One turn moves each row of this set onto another row. After a few examples, where does it send each row asked below?
peris: [ 31.1   2.6 -15.0  -6.7   7.5 -28.7 -30.8 -21.9  14.1  -6.2 -11.2  26.9
  19.5   1.1   6.7   7.1  11.4  11.2 -14.1]
vikev: [  4.6  15.7  17.5  -9.9   6.9 -16.0 -17.9  -9.4  14.2 -20.2  -6.4  16.3
  31.2  13.7  20.0  -1.6  -6.8  -0.2  -9.7]
nefe: [ 10.1 -17.0  -7.9  -1.9  12.1 -20.8 -12.7 -27.2  -2.1   1.1  -6.7  16.8
  33.6  -3.7  -2.2 -15.4 -15.2  21.1  -7.3]
movel: [ 20.0   3.9  -0.7 -13.7   0.9 -17.9 -14.2 -11.9  -8.2  -2.3   2.2 -13.0
  33.4   3.2  -5.5 -14.3  -7.3   6.4 -21.0]
getu: [ 14.9  -0.4  -8.9 -16.3   5.2 -17.3 -35.3 -20.1  27.7 -11.1 -20.7  14.1
  18.4  -3.7  -7.8  -3.8   0.0  20.8 -25.4]
kop: [ 16.1   7.2  -6.3   4.8  11.0  -4.1 -25.3 -31.3  12.0  -4.8 -13.4  28.0
  32.6  -5.9  -2.2  -9.6   6.8  18.2 -14.7]
sabur: [ 21.1   1.5 -20.4  -3.2  17.3 -15.8  -1.1  -2.5  10.9  -9.3  -4.1  13.5
  43.0  -0.6  16.8  10.2   7.8   7.3 -21.7]
Zasef: [ 17.5   4.5 -10.1 -11.6  13.2 -16.0  -6.7 -22.2  10.7 -28.1  -1.6   0.4
  20.2  12.9   8.0  -9.6  11.6 -13.4 -13.3]
Gib: [ 14.0 -12.6   3.6 -19.6  16.5 -14.9 -19.4 -21.1   3.5 -19.7 -20.2   6.1
   8.8  10.3  -5.0 -11.9  -3.2   5.8 -23.5]
tal: [ 13.6   2.7 -24.0  -1.5  11.5 -12.5 -16.4 -27.8  23.6 -13.1  -7.0   1.4
  30.9   7.5   5.8 -10.0  10.9   0.0 -30.3]
kanel: [ 16.3  -9.0   3.6   1.2  -1.0 -30.7 -17.4   1.0   4.6 -24.0   3.2  -9.1
  27.5  12.0   6.4   1.5  -3.6   1.6  -3.2]
mul: [ 34.1   4.8 -13.3  -7.7   6.0 -27.9 -28.1 -19.5  12.8  -4.9 -11.7  27.3
  19.5   3.3   9.3   9.5  11.0   7.9 -13.4]
pekav: [ 25.2  20.9 -12.2  -0.5   4.4 -15.8 -13.4 -21.5   9.1   2.6  -2.8  -3.1
  21.6  -7.6  -8.6  -5.2   1.6  21.9  -0.9]
tevup: [ 20.7   6.2   1.8   3.3  10.7 -28.8 -20.0   5.4  -0.9 -24.6 -14.6   6.8
  25.3   1.2   1.2  12.5  13.8  20.0 -10.6]
gefit: [  3.6  21.6  21.4  -6.5  18.2 -17.3 -12.4 -10.9  16.5  -4.7  -4.8   5.9
  33.3   0.6   8.3  -4.8  -7.8  20.6  -7.3]
lasag: [ 18.7  16.5  -6.9   4.7  25.8 -17.1   2.3 -30.0   6.0  -4.8  -2.3  16.7
  42.1   4.9   8.8  -9.8  -1.3  14.3 -13.1]
baf: [  6.2   6.3   0.6  12.5  13.2 -15.5  -0.9 -16.2   5.1 -29.6  -7.2  10.5
  29.2   4.7  -8.2   9.1 -10.1  16.4 -11.1]
kunem: [  8.0   2.2   1.0  -7.9  17.9 -25.1 -31.5  -1.2  30.6  -5.5 -11.1  11.6
  25.7  -0.7  16.7  -5.4 -16.6  18.0  -1.8]
nazuf: [ 21.6   4.2   0.3   2.9  10.7 -30.1 -18.5   5.5   1.1 -25.7 -12.8   3.5
  21.2   3.3   0.5  13.6  13.0  20.4 -13.0]
Zapog: [ 13.7 -13.1   5.7 -19.0  20.7 -15.3 -16.7 -22.2   3.5 -18.2 -17.6   5.5
  13.0  14.1  -3.7 -11.7  -3.0   8.7 -25.6]
nevib: [ 20.2   4.8 -20.8   0.2  15.6 -17.5   0.2  -5.7   8.0  -7.9  -2.5  13.5
  44.6   2.8  13.2  11.1   6.3   6.5 -23.6]
tisol: [ 21.6  13.8  -5.1 -11.3   7.0 -19.1   3.6 -10.0  -0.3 -10.2   3.1  -0.2
  39.1  13.9   9.2   3.8 -11.0   3.5   0.9]
kodom: [ 10.7   4.2  10.0 -10.9   8.6 -29.5 -32.3 -14.0  18.0 -13.5   0.6   6.6
  24.7   9.0  24.6 -18.0  -3.7   6.0   0.6]
dil: [ 10.2 -12.9 -11.1  -1.7  15.7 -16.7 -10.6 -27.4  -1.2   3.3  -7.0  18.4
  32.3  -4.3  -5.0 -14.6 -13.0  19.9  -7.1]
tikam: [ 29.2   6.0 -12.4  -8.2   3.3 -36.9 -25.3 -16.0  16.1 -11.7   6.1   2.3
  11.4   3.9  -7.2  -4.7  -4.3  17.6   1.8]
kote: [  2.7 -11.8 -16.5   7.3  10.8 -12.8 -15.7  -5.8  16.7 -22.9 -17.7  16.7
  22.9   1.5  -9.1  -1.6 -11.8  13.1  -5.9]
minu: [ 19.3   3.5  -2.3 -12.2   0.6 -17.8 -10.2 -11.3 -11.2  -4.1   1.4 -14.7
  31.7   3.6  -4.8 -14.7  -5.1   5.8 -15.5]
Sorak: [ -0.8   3.6   0.9  -6.5   9.6 -10.9 -31.7 -13.0  27.3  -4.2 -14.8   9.9
  41.8  -0.7  13.6  -4.6 -13.3   4.2 -19.0]
lumib: [  5.3  18.6   7.0  -2.4  12.3 -17.1 -28.3 -18.7  20.8   1.3  -6.7   2.2
  42.7  -6.3  16.4 -10.5   9.8  11.6 -11.0]
Gobo: [ 13.6 -11.4  -3.7 -11.0  13.2 -30.8 -24.2   2.1  21.6 -22.3 -17.4  -4.3
  11.4  -1.6   1.1 -10.0   4.8   6.6 -15.0]

peris moves to dil
lumib moves to gefit
kanel moves to Gobo
Now find these:
movel moves to tevup
kote moves to tal

